One vector is turned by the same rotation once a step. Each row is the vector after some number of steps, and that number follows the row.
The counts run from 0 to 434.
[140 140 111  76 138 150 148 121 158 154 128 138 122 127 156 108  86 122
 121 141 160 109 123 148 100 114 146 129 156 133 115 119 121  81 123  70
 140 191 119 106 131 120 149 105  84 103 104 100 135 110 151 148 151 162
 170 126 166 100 109  74 105 125 108 144 179 160] -> 240
[127 140 144  93  94 118 132 157 122  73 119  86 165 126 149  95 125 136
 144 110 107  98  88 174 130 158  98 128  90 118 133 107 151 118  61 128
 152 114 161 155 110 168 140  87 129 137 146  90 141 144 153 135 147 136
  72  90 148 175  86 104 128 137 125 130 173 110] -> 312
[138 111 141 165 116  96  84 134  87 111 197 149 129  99  95 145 103 187
 106 151 143 105 161 168 162 178 108 117 154 161  65 175 129 129 119 141
 137 143 116 138 112 128 121 120 138 115 146 178 136  81 144 112 116 101
 141 135 136 124 125 157 150  90 171 127 103  80] -> 120
[104 122 118 101 115 122 169 205  61 108 129 106 125 142 106 128 135 142
 125 119  68 154 124 157 147 168 133 117 141 137 134  96 128 155  84 161
 116 130 176 104 132 139 113 113 198 115 137 126 158 130 120 110 132 120
  94 143 125 164 100 146 117 114 143  75 111 141] -> 61
[176 130 148 117 131 128  98 104 115 113 188  73 101  68 121 142  90 129
  61 136  86  88 134  69 124 142 155 153 112 143 138 146 109 145 143 149
 122 140 136 136  97 126  75 147 114 110 161 139 125 113 149 144 143 121
 118 130 129  97 151 168 111 121 176  88 115 138] -> 428
[118 167 110 160 133  93 110 154 135  98 121 129 140 153  80 151 114 178
 101 106  60 118 141 147 152 148 149 117 124 148  79 134 147 133 117 112
 156 156 170  93 118 116 136 161 129 146 129 188 124 123 169 149 128 160
 164 142 100 142 137 146 149  88 157 129 144 141] -> 364
[152 113 110 122 114 156 166 164 112 150 112  91 127 138 142 155 117 153
 138 139  88 146 123 139  91 141 133 104 130 100 165 115 125 171 110 103
 165 142 161  83 132  87 136 114 112  93 107 144 172  91  68 119  94 155
 137  88 162 121 140 160 125 126 114 174 156 158] -> 260
[112 142 109 141  92 116 128 146  94 105 119 123 131 146  87 148  81 157
 146 108  72 161 121 151 166 160 143 122 136 149  66 149 141 171 138 139
 132 131 168  81 116 102 118 149 129 126 149 189 137 129 158 116 105 187
 153 121 118 136 130 154 145  95 143 117 140 135] -> 361
[145 123  81 110  97 169 174 148 133 162 112 107 107 147 146 159 113 133
 129 156  86 163 114 139  98 137 145 120 147 127 159 125 143 159 111  76
 140 171 151  76 135  66 153 107 112  78 102 132 151 105  97 114 130 180
 165  97 165 130 148 136 119 119 134 124 160 143] -> 262
[134 171 108 124 105 174 117 152 112 123 146 120  92 131 150 119  90 120
 155 134 139 107 101 161 140 143 114 138 138  99 110 162 137 115 104 110
 153 144 132  92  82  97 164  68 102 129  99 135 167 137 115 116 111 133
 100  81 192 136  97  92 146 121  93 163 185 111] -> 12
[143 112 114 161 107 102  90 133  89 109 199 153 144  84 112 150 115 174
  89 143 149 126 176 166 161 175 105 107 166 158  68 168 122 131 118 129
 117 138 125 130 122 126 128 135 144 104 133 160 135  86 125 123  96 111
 140 131 141 128 119 166 153  97 150 120  98  82] -> 121
[152 144  94 108  75 135 131 125  79 126 157 116 117  85 155 171 107 133
 152 130  87 143 118 150 152 160 125 130 146 120 126 133 127 178 146 118
 157 127 158  81 116  80 134  95 140  69 117 140 166 128  80 126  98 132
 130 101 187 151 104 129 136 111 142 128 156 144] -> 24
[170 109 178 166 146 165  91 126 103 121 137 109 120  77 114 125 117 107
  99 143 151 118 132  93  95 133  95 124 136 115 112 142  93 146  95 172
 121 120  93 158  91 118  85 125 106  82 133 104 111  75 107  83 129 154
 104 104 156 152 176 165 130 151 124 131  69 113] -> 183
[154 165 128 157 138 177 108 150  97 129 171 112 124 125 149 133 102 145
 139 133 131  91 128 150 138 109 119 126 113  73 140 150 107 110 106 104
 138 176 155 120 103  93 135  88 103 139 104 113 161 138 143 130 121  93
 115 118 207 121  98 104 131 130  99 186 182 138] -> 8
[140 113 141  97  96 135 101 159 133  86 104 111 140 110 119 129 145 145
 102 139 122 133 119 115 161 190 130 119 114 171 130 121 157  90  64 161
 149 136 133 136 119 118 149 107 111 165 192 133 142 112 147 135 106 132
 103 111  94 180 126 165 134  96 130 105 172 110] -> 89
[161 183 118 145 151 157 120 146 113 133 150 125 129 115 165 133 117 148
 112 132 121  97 159 146 145 125 134 124 126  85 162 134 118  89  95  79
 144 184 135 109 111 103 162  92 113 124  95  92 165 138 146 151 128 100
 126 122 179 111  96  96 133 133  90 178 170 125] -> 7
[136 179 115 107 128 146 131 152 142 131 132 107 125 141 151 120 105 150
 111 137 105  98 105 142 127 127 169 135 129  90 160 136 143  80 110  92
 152 187 148 108 102  87 152  92  83 153 126 125 155 148 158 171 125 124
 142 114 159 118 102  85 133 131 113 157 211 132] -> 4
[155 137 119 149 100 165 101 166  88  96 140 101 112 121  96 135 135 151
 124 148 117 127 141 149 159 168 131 132 106 152 102 170  92  87  97 198
 123 157 154 103 115  99 154 135 109 144 182 150 164 109 166 142 102 108
 101 133 110 115 147 198 144 125 121  99 141 100] -> 97
[104 116  79 121  82 106 108 140 129 118 186 139 134 102 120 138  99 152
  86 146 134 170 168 158 163 181 155 120 172 192  62 146 138 134 157 118
 119 123 131 103 127 120 132 135 133 124 152 160 108  84 121 128 107 158
 155  89 118 105 129 152 134  89 143 107 117 108] -> 125
[157 155 137 159 119 126 130 140 116 118 117 145 146 115 142 150 163 132
 145 109  76 108 130 140 129 145  82 109 158 102 142 110 146 157  90  84
 145 147 140 131 120 114 138 117 154  57  67  75 124  98 100 123 160 140
 109 133 157 199 149 102 154 129 157 169  99  91] -> 281
[123 133 121 104  68 144 144 159 121 136 115 124 159 124 157 131 146 146
 144 106  78 166 111 146 120 163 101 101 161  96 154 101 178 188 107  94
 132 119 160 130 124 105 139 115 143 100  86  82 122  98  84 112 145 166
 107  90 148 189 146 117 138 134 138 145 110  77] -> 285
[179 169 131 118 104 108 102  92 148 112 123 154 133 122 138 144 118 125
 118 121 110  98 121 143 159 148  95 141 103 129 107 138 137  95  97  92
 137 190 153 107 126 136 188 121  90 121 142 128 153 139 212 142 163 147
 154 154 137 124 102 129 127  93 158  84 160 126] -> 340
[141 125 156  81  77 136 114 138 102  94 126 113 171 117 155 115 137 136
 121 104 128 106 118 133 149 180 124 132 116 113 149 103 141 109  95  73
 124 143 157 169 114 153 151  97 103 139 154  70 138 134 181 145 153 120
  94 119 118 198  83 110 100 115 136 139 178 107] -> 315
[158 125 153 136  99 151  91 135  57 124 152 114 119 107 106 127 115 159
 117 137 122 124 126 102 165 180 149 140 122 146 130 145 103 101 108 142
  97 181 146 136 120  81 110 127 121 132 192 138 146  93 185 139 115 108
 133 155 112 143 132 185 118 123 137 100 150 101] -> 94
[162 138 112 103 143 107  87 126 153 112 165  94 119  51 146 148 120 118
  50 151  87 114 141  82 133 157 152 142 117 179 139 134 134 126 115 138
 162 110 128 124  96 137 110 154 108 112 162 115 123 112 132 173 112 146
 122 106 109 128 138 157 129 111 174  79 123 125] -> 426
[145 142 125 157 109 130  88 123  82 117 152 166 136  94 102 162 112 157
 140 101 112 129 147 154 186 180 128 132 169 164  91 168 130 135 133  83
 122 166 140 104 136 122 173 155 121  91 137 156 154  95 157 111 124 155
 169 155 108 159 117 171 132  70 147 133 114 122] -> 355
[129 104 112  34 116  93 173 136 141 115 131 127 148  99 172 121  89 158
 103 151 148 125  88 146 125 139 169 112 186 161 119 150 155 137 125 132
 147 152 120 124 134 120 111 128 116  89 143 107 141  87 116 160 118 175
 141 105 138  91 109 104 132 159 144 141 147 153] -> 225
[114 148  93 135 102 101 131 127 124 108 120 141 124 127  95 153  98 160
 124 115  81 141 117 161 178 161 154 120 143 165  74 131 154 150 129 112
 121 149 160  66 123 101 136 147 133 112 138 166 126 125 166 133 123 195
 172 146 121 131 135 151 152  89 169  92 141 130] -> 362
[111 124  94 130 125  75 116 125 131 103 160 134 113 140 103 112  77 149
  90 120 109 135 155 152 114 121 130  99 136 133  33  87  98 121 136 113
 130 136 140 125 102 116  85 119 128 136 117 164  81 144 165 135 146 169
 158 109 152 103 117  80 122  94 150  83 134 158] -> 139
[152 131 125 147 145  80 103 141 135  99 165 157 112 160  88  95  99 160
  87 121 124  91 159 139 109 105 122 105 163 125  56  99 104 105 125 116
 155 135 125 135  80 132  91 104 106 146  96 159  91 124 172 139 160 138
 148 119 132 128 132  89 104  78 159 110 122 142] -> 142
[113 130 134 193 165 118  91 174  70  96 149 163 144 120 114 128 123 151
  98 105 142 139 201 154 164 151 111 106 157 137  84 112 142 127  95 110
 111 118 115 138 115 125 125 131 168 118  88 116 106 115 146  93 127 146
 144 137 150 176 107 122 137  96 117 121 101 108] -> 381
[124 153 129 142  95  81  73 120 147  99 154 148 117  82 134 137 101 146
  97 156 136 126 127 162 168 162  70 126 119 155  34 146 152 125  86 155
 138 131 121 125 100 119 131 106 127 128 154 157 120 123 152 118 121 152
 135 106 156 120 129 124 174  99 149  89 141  92] -> 113
[165 143 134 119 140 148 135 144 114 124 186 103  81  98 112 142  83 113
  90 148 100  96 126 112 117 150 122 141 138 145 118 160 106 145 121 170
 118 132 125 100  85 146 122 159 122 121 128 133 156  99 146 130 136 116
 106 116 125  68 171 175 128 125 158  66  73 122] -> 432
[137 111 163  96 147 109 153 130  92  94 156 130 172  87 130 109  89 176
 127 135 169  78  98 155 113 122 134 115 177 129 115 181 118 131 127 169
 134 142 109 152 122 150  83 135 125  72 129 110 162  64 100 141 115 126
 109 129 145 114 120 111 140 172 145 193 107 148] -> 220
[142 116 139  93  76 135  99 161 113  98 104 142 127  99 143 132 147 135
 120 148 133 159 116 112 174 193 124 106 133 174 120 116 148 116  68 144
 131 139 129 134 117  98 162 106 115 145 198 107 139 105 159 126  91 150
 108 124 110 175 121 158 135 100 132  71 161 100] -> 88
[103 120 174  86 115 123 122 102 132 108 146 112 163 115 142 102  69 148
 111 121 169  92  84 129 116 128 144 128 156 121 104 159 125 129 128 114
 126 153 103 163 111 150  86 130  91 104 145 110  90  66 144 132 154 149
 128 121 127 121 134  76 126 161 135 196 136 135] -> 216
[121 150 142  68 118 140 151 135 177 144 135  65 136 125 133 105  95 148
  77 155  97 112  95 108  90 140 147 132 115 110 113 137 139 144 118 143
 122 161 138 125  89 134  77 149  91 133 154 117 102  76 154 146 152 165
 125  97 127  81 189 132 145 172 135 134 117 105] -> 201
[146 128 106 153 150 113  98 153  52 101 138 144 130 108 103 128 134 159
 101 110  96 128 163 108 164 152 202  97 180 146 108  92 116 121 141 135
 111 127 118 155  94  66  95 138 139 132 123 108 113 124 162 148 101 156
 142 131 119 181 118 141  90 120 154  86 118 112] -> 392
[112 124  98  95 101 137 168 218  83 104 129 100 130 139 126 133 138 134
 112 108  73 166 134 145 152 173 147 105 129 149 136  81 132 143  79 135
 108 132 188 101 146 144 122 123 176 127 141 112 142 110 130 150 138 153
 109 137 116 174 111 153 119 117 133  76 118 137] -> 62
[109 125 117 165 163  98  91 164  87  75 114 122 143  98 115 141 133 154
  85 109  92 133 171 129 147 154 186 106 154 171 114  89 145 110 127 113
 135 107 123 149 111  93 101 138 139 124 133 112  87 144 135 153 105 169
 145 118 107 200 102 129 110 110 135 118 143 139] -> 389
[117 128  89 127 127  73 116 157 140 102 148 113 126 141  99 101  75 155
  85 121 110 130 166 156 118 109 130  92 115 134  33  88  99 125 134 137
 132 109 155 107 109 130  94 121 119 153 122 173  91 137 157 139 141 160
 140  93 152  98 122  99 127 105 132 104 132 144] -> 138
[126 134 146 140  80  91  75  88 114 122 190 158 143  95 122 133 100 170
  88 151 138 120 143 136 177 183 101 124 153 150  69 156 139 126 109  92
 107 153 124 156 118 112 114 121 108 126 164 158  93  92 159 117 131 127
 164 130 142 134 118 121 124  80 179 121 119  88] -> 117
[173 116 181 145 122 129  93 151  55  86 105 158 131 113 118 120 136 135
 139 122 137 116 110 137 178 157  94 120 121 140 122 120 102 110  53 175
 120 154 135 154 117 114 114 102 132 125 161 118 149 117 166 120 121 115
  93 158 141 197 113 139 118 120 148  92 135 115] -> 83
[145 128 152 105 156 114 133 132 117  98 156 127 171  99 131 109  83 166
 122 117 172  78 113 147 137 130 130 113 185 134 124 174 125 107 126 137
 146 143 106 161 120 161 111 139 104  99 124  96 150  55 110 157 130 128
 101 109 109 127 124 106 132 169 127 206  94 133] -> 219
[122 174 115 156 115 154 135 146 155 136  91  91 130 136 136 127 124 125
 139 108  71 138 120 147  91 123  89 113  90  96 117 112 132 163  96  91
 146 142 167  92 103 107 125 105 122  94  99 117  97 134 102 122 161 171
 110 103 168 169 163  95 146 142 116 177 162 132] -> 275
[177  82 113 152 168 119 131 154  70 122 133 155 102 119  92 126 127 130
 103 135 145 127 167 125 106 127 160 113 188 159  99 104  88 109 135 164
 141 112 100 127 104 111 113 132 127  79 103 114 136  90 110 118 121 153
 139 123 120 155 140 162  86 116 141  83  98 152] -> 158
[158 159 133 160  79 114  81 111 109 103 162 144 119 109 111 132  96 139
 140 136 140 127 137 142 182 156  77 119 114 115  43 147  90 119 112 160
  87 159 136 132  92  98 123 130 109 148 158 141 129 129 176 133 117 128
 120 131 161 106 147 128 150 114 135  96 107  87] -> 109
